arr =
[[-75 -20 -39  -8]
 [ 23 -33 -19 -24]]
Rows and columns are numbered from 0.
The entry in the top-left corner is -75
The entry just right of -19: -24
The top-right entry is -8
The entry at row 0, column 2: -39
The entry just left of -24 -> -19

W =
[[5 2 4 5 6 4 6 4 5 4]
 [3 5 4 1 5 3 2 3 6 6]
 [3 4 6 3 3 3 3 4 3 3]
 [4 6 4 1 2 1 2 3 2 3]
 [3 2 3 5 4 5 2 5 7 3]
 [6 3 2 4 2 1 2 5 3 4]
 [4 1 3 3 6 1 4 4 4 4]
 [3 4 1 4 3 5 1 2 2 7]
 [4 5 3 4 1 6 3 4 3 3]]
Counting starts at 0.
What is the entry in the top-left corner? 5
What is the entry in the bottom-right corner? 3
The entry at row 2, column 0 is 3
The entry in row 0 and column 2: 4
What is the entry at row 2, column 1? 4
The entry at row 2, column 2: 6
What is the entry at row 1, column 0? 3
What is the entry in row 0 and column 1? 2
What is the entry in the bottom-left corner? 4
The entry in the top-right corner: 4

X =
[[ 12.3   2.4   2.4  -8.3  18.3 -15.0]
 [ -0.9   4.0   5.4  12.7  -5.0  16.0]
 [ -2.6   2.8   5.0  15.7  -7.8  18.3]
 [ 14.1  20.8  16.6  14.2  13.7  20.9]
 [ 12.5  16.6  14.2  13.6  12.0  17.4]]
Rows and columns are numbered from 0.
Read off the bottom-right entry.
17.4
Read off the entry directly below 15.7.
14.2
The bottom-left entry: 12.5
The entry just right of 13.6 -> 12.0
The top-left entry -> 12.3
The entry at row 1, column 2 is 5.4
Read off the entry just right of -2.6.
2.8
Read off the entry in row 2 and column 0.
-2.6
The entry in row 1 and column 0: -0.9
The entry in row 2 and column 2: 5.0
Read off the entry at row 0, column 2.
2.4
Read off the entry just right of -8.3.
18.3
Read off the top entry of the column that holds the largest entry.
-15.0
The entry directly above the largest entry: 18.3
The entry just right of 12.3 -> 2.4
The entry just right of 13.7 is 20.9
Read off the entry directly below 20.8.
16.6

Questions about the matrix below. Rows and columns are numbered from 0.
1) The entry in row 1 and column 0?
2) The top-left entry?
3) The top-right entry?
4) The entry at row 1, column 1?
5) The entry just right of 23?
6) The entry just right of 22?
7) The entry just left of 30?
8) The entry at row 0, column 1?
[[36 65 81 75 48 22  8  2 -2  0 -1]
 [-1  0  1  8 26 56 77 80 58 30 12]
 [ 0  0  1 -1  0 -1  2  5 15 37 66]
 [62 82 76 52 23 10  3  1  0 -1  0]
 [ 1  5 15 39 69 81 70 44 18  7  0]]
1) -1
2) 36
3) -1
4) 0
5) 10
6) 8
7) 58
8) 65

((34, 14, 54, 37, 20, 31), (43, 13, 48, 64, 35, 67), (60, 32, 49, 26, 60, 65), (35, 77, 36, 42, 31, 66), (37, 15, 64, 39, 47, 62), (27, 52, 58, 58, 42, 77), (56, 55, 71, 46, 58, 57))
The entry just right of 71: 46
What is the entry just left of the smallest entry? 43
The minimum: 13
What is the entry just right of 36? 42
What is the entry just left of 65? 60
The entry just right of 39: 47

B =
[[ -24  -20   -4  -34   -8   18 -100   42  -53   90  -18    5]
 [ -13   -4   24  -69  -15  -46  -66   62   36   45  -51  -19]
 [  23  -30   26  100   73   99  -50  -34  -60   78   42   52]
 [  55   55  -57    5   67   -6   49  -17   88   41  -43   12]
 [ -80   20  -18    5   34   39   20  -22  -30   45   19  -28]
 [  32   42   86   23   38   -2   60   67   26   14   37   16]
 [   1   63  -21   19  -31   63   76   39   44    9   27   25]
 [ -62   -9  -47   19  -37   -2  -45  -58   27  -27  -74  -14]
 [  40   32   26   -7   45  102   19    4    2   -1   41   34]]
Counting starts at 0.
The entry directly below 49 -> 20
The bottom entry of the column that holds the largest entry -> 102
Give the entry in row 1 and column 0.
Answer: -13
The entry just left of -7 is 26
The entry in the bottom-right corner: 34
Give the entry directly below 38.
Answer: -31
The entry just right of the largest entry -> 19
Give the entry at row 2, column 0.
Answer: 23
The entry in the top-left corner: -24
The entry at row 0, column 1 -> -20
Give the entry directly above 88.
Answer: -60
The entry just right of 78 -> 42
The entry just right of 60: 67
Give the entry directly below the smallest entry.
Answer: -66
The entry just right of 1: 63
The top-right entry -> 5
The entry directly above the largest entry -> -2
Give the entry at row 1, column 1.
Answer: -4
The entry at row 2, column 1 is -30
Give the entry in row 0 and column 2.
Answer: -4
Give the entry directly below 44.
Answer: 27
Give the entry just right of -15.
Answer: -46
The entry at row 2, column 2: 26
The entry just right of the smallest entry -> 42
The entry directly below -37 is 45
The entry just left of the smallest entry is 18

Read these off the row that follows.
1) Find the entry just right of 13.158.
2) Find the entry just left of the smallest entry.
array([-126.523,   52.318,  136.345, -117.855,  -27.448,  -58.328,
         13.158, -132.320])
1) -132.320
2) 13.158

x =
[[-245.381  174.287  -27.416   15.057   62.066  154.708  169.376  -82.433
    78.794  155.855]
 [  87.487   61.426   91.549   93.053   24.584   73.313   86.824  103.812
    67.936   21.767]
 [-258.751   28.498  238.046   67.228  203.696   -3.518  155.310  -92.414
   -86.181   84.168]
 [ -23.889   98.585  150.969  187.970   -3.932   -2.858  149.162  248.920
    82.432  138.038]
 [ -64.003   47.643  248.184   62.465   97.098  196.929   94.376  -43.275
   210.226  146.497]
 [ -60.927  -11.220  300.719   85.838   74.518  193.413   95.841    3.356
   181.053  153.179]
 [ 109.195   42.979   84.756   43.195   57.990   49.436   79.474   81.592
   106.246   47.527]
 [ -18.853  113.511  139.090  188.510  -10.166    0.147  157.862  262.741
    76.582  140.044]
 [ 103.682   40.758   85.142   47.173   51.023   51.672   79.972   86.870
    97.160   36.616]
 [ 156.739   92.774  137.408  114.665  161.142   91.117  123.640  -66.623
    74.782   93.439]
 [  55.278  138.851   96.611  143.242   57.873  113.190   86.502   97.901
    56.488   52.977]
 [ -63.691   35.829  257.325   66.233  100.125  196.394   92.156  -36.453
   205.253  151.327]
 [ 107.442   39.619   85.125   43.245   54.774   49.345   83.954   84.042
   101.903   39.524]
 [  79.457  126.076   85.988   55.705  134.670   74.524   79.357   46.797
   126.488  111.037]
 [ 180.542  122.576  107.266  109.892  173.690  105.279  132.927  -56.964
    67.773   88.514]
 [-212.113  -53.104  135.383   69.394  143.063  215.781  -75.608  -50.482
  -192.376  308.197]]
The entry just left of 196.929: 97.098
The second smallest entry is -245.381
The entry just right of 215.781 is -75.608
Report the second largest entry.
Answer: 300.719
Report the fourth entry in reading order.
Answer: 15.057
The fifth entry in reading order is 62.066
Report the 3rd largest entry.
Answer: 262.741
The entry just right of 96.611: 143.242
The minimum: -258.751

Read these off the array that follows.
1) Which number is the entry just right of 135.556?
2) Which number is the entry just right of the largest entry?
3) Which number is the entry just right of -58.043?
array([[-150.440,   20.637,   26.479,    3.164,  -46.266,   26.444,
         -47.291],
       [ 135.556,   21.427,  -66.502, -163.054,  155.371,  -58.043,
          73.080]])
1) 21.427
2) -58.043
3) 73.080

[[ 25  26  35  15  75  -4]
 [ 22  20  34  12  72  -6]
 [  1   1   8   4  10   0]
 [ 23  24  29  13  66  -6]
 [-27 -25 -12 -10 -39  -2]]
Rows and columns are numbered from 0.
What is the entry in the top-left corner?
Answer: 25
What is the entry in the bottom-right corner?
Answer: -2
The entry directly below 66: -39
The entry directly below 4 is 13
The entry in row 1 and column 2 is 34
What is the entry directly below the largest entry?
Answer: 72
What is the entry directly below 22?
Answer: 1
What is the entry just left of 20?
Answer: 22
The entry at row 0, column 2: 35
What is the top-right entry?
Answer: -4
The entry directly below 20 -> 1
What is the entry in row 0 and column 1?
Answer: 26
What is the bottom-left entry?
Answer: -27

Questions about the table below. Rows and columns are numbered from 0.
1) The bottom-right entry?
2) The entry in row 0 and column 0?
3) The entry at row 2, column 0?
4) The bottom-left entry?
5) The top-right entry?
6) The entry in row 1 and column 0?
7) The entry at row 0, column 1?
8) The entry just right of the centre entry?
[[-0.01 -0.17 -0.03 -0.01 -0.18  0.00  0.15 -0.19  0.10 -0.15  0.03]
 [ 0.06 -0.12 -0.04 -0.03 -0.04 -0.02  0.06 -0.09  0.03 -0.15 -0.04]
 [-0.12  0.04  0.05 -0.15  0.06 -0.04  0.22  0.04 -0.14 -0.07 -0.07]
 [ 0.11 -0.08 -0.04 -0.05  0.05 -0.05  0.00 -0.03  0.00 -0.15 -0.08]
 [ 0.01  0.06  0.02 -0.14  0.19 -0.07  0.07  0.11 -0.16 -0.09 -0.13]
 [ 0.00 -0.03  0.00 -0.10  0.05 -0.04  0.09  0.00 -0.06 -0.12 -0.07]
 [ 0.10 -0.07 -0.03 -0.06  0.07 -0.06  0.01 -0.01 -0.02 -0.14 -0.09]
 [-0.10 -0.11  0.00 -0.05 -0.16  0.01  0.22 -0.15  0.03 -0.11  0.02]
 [ 0.02 -0.19 -0.04  0.01 -0.17  0.00  0.10 -0.19  0.11 -0.16  0.02]
 [-0.07  0.06  0.04 -0.15  0.12 -0.06  0.16  0.08 -0.15 -0.07 -0.10]
 [-0.11  0.05  0.04 -0.16  0.09 -0.05  0.19  0.06 -0.15 -0.07 -0.08]
 [ 0.08 -0.12 -0.04 -0.04 -0.02 -0.04  0.03 -0.08  0.03 -0.15 -0.05]
 [ 0.22 -0.19 -0.09  0.02 -0.01 -0.05 -0.09 -0.11  0.10 -0.20 -0.06]]
1) -0.06
2) -0.01
3) -0.12
4) 0.22
5) 0.03
6) 0.06
7) -0.17
8) 0.01
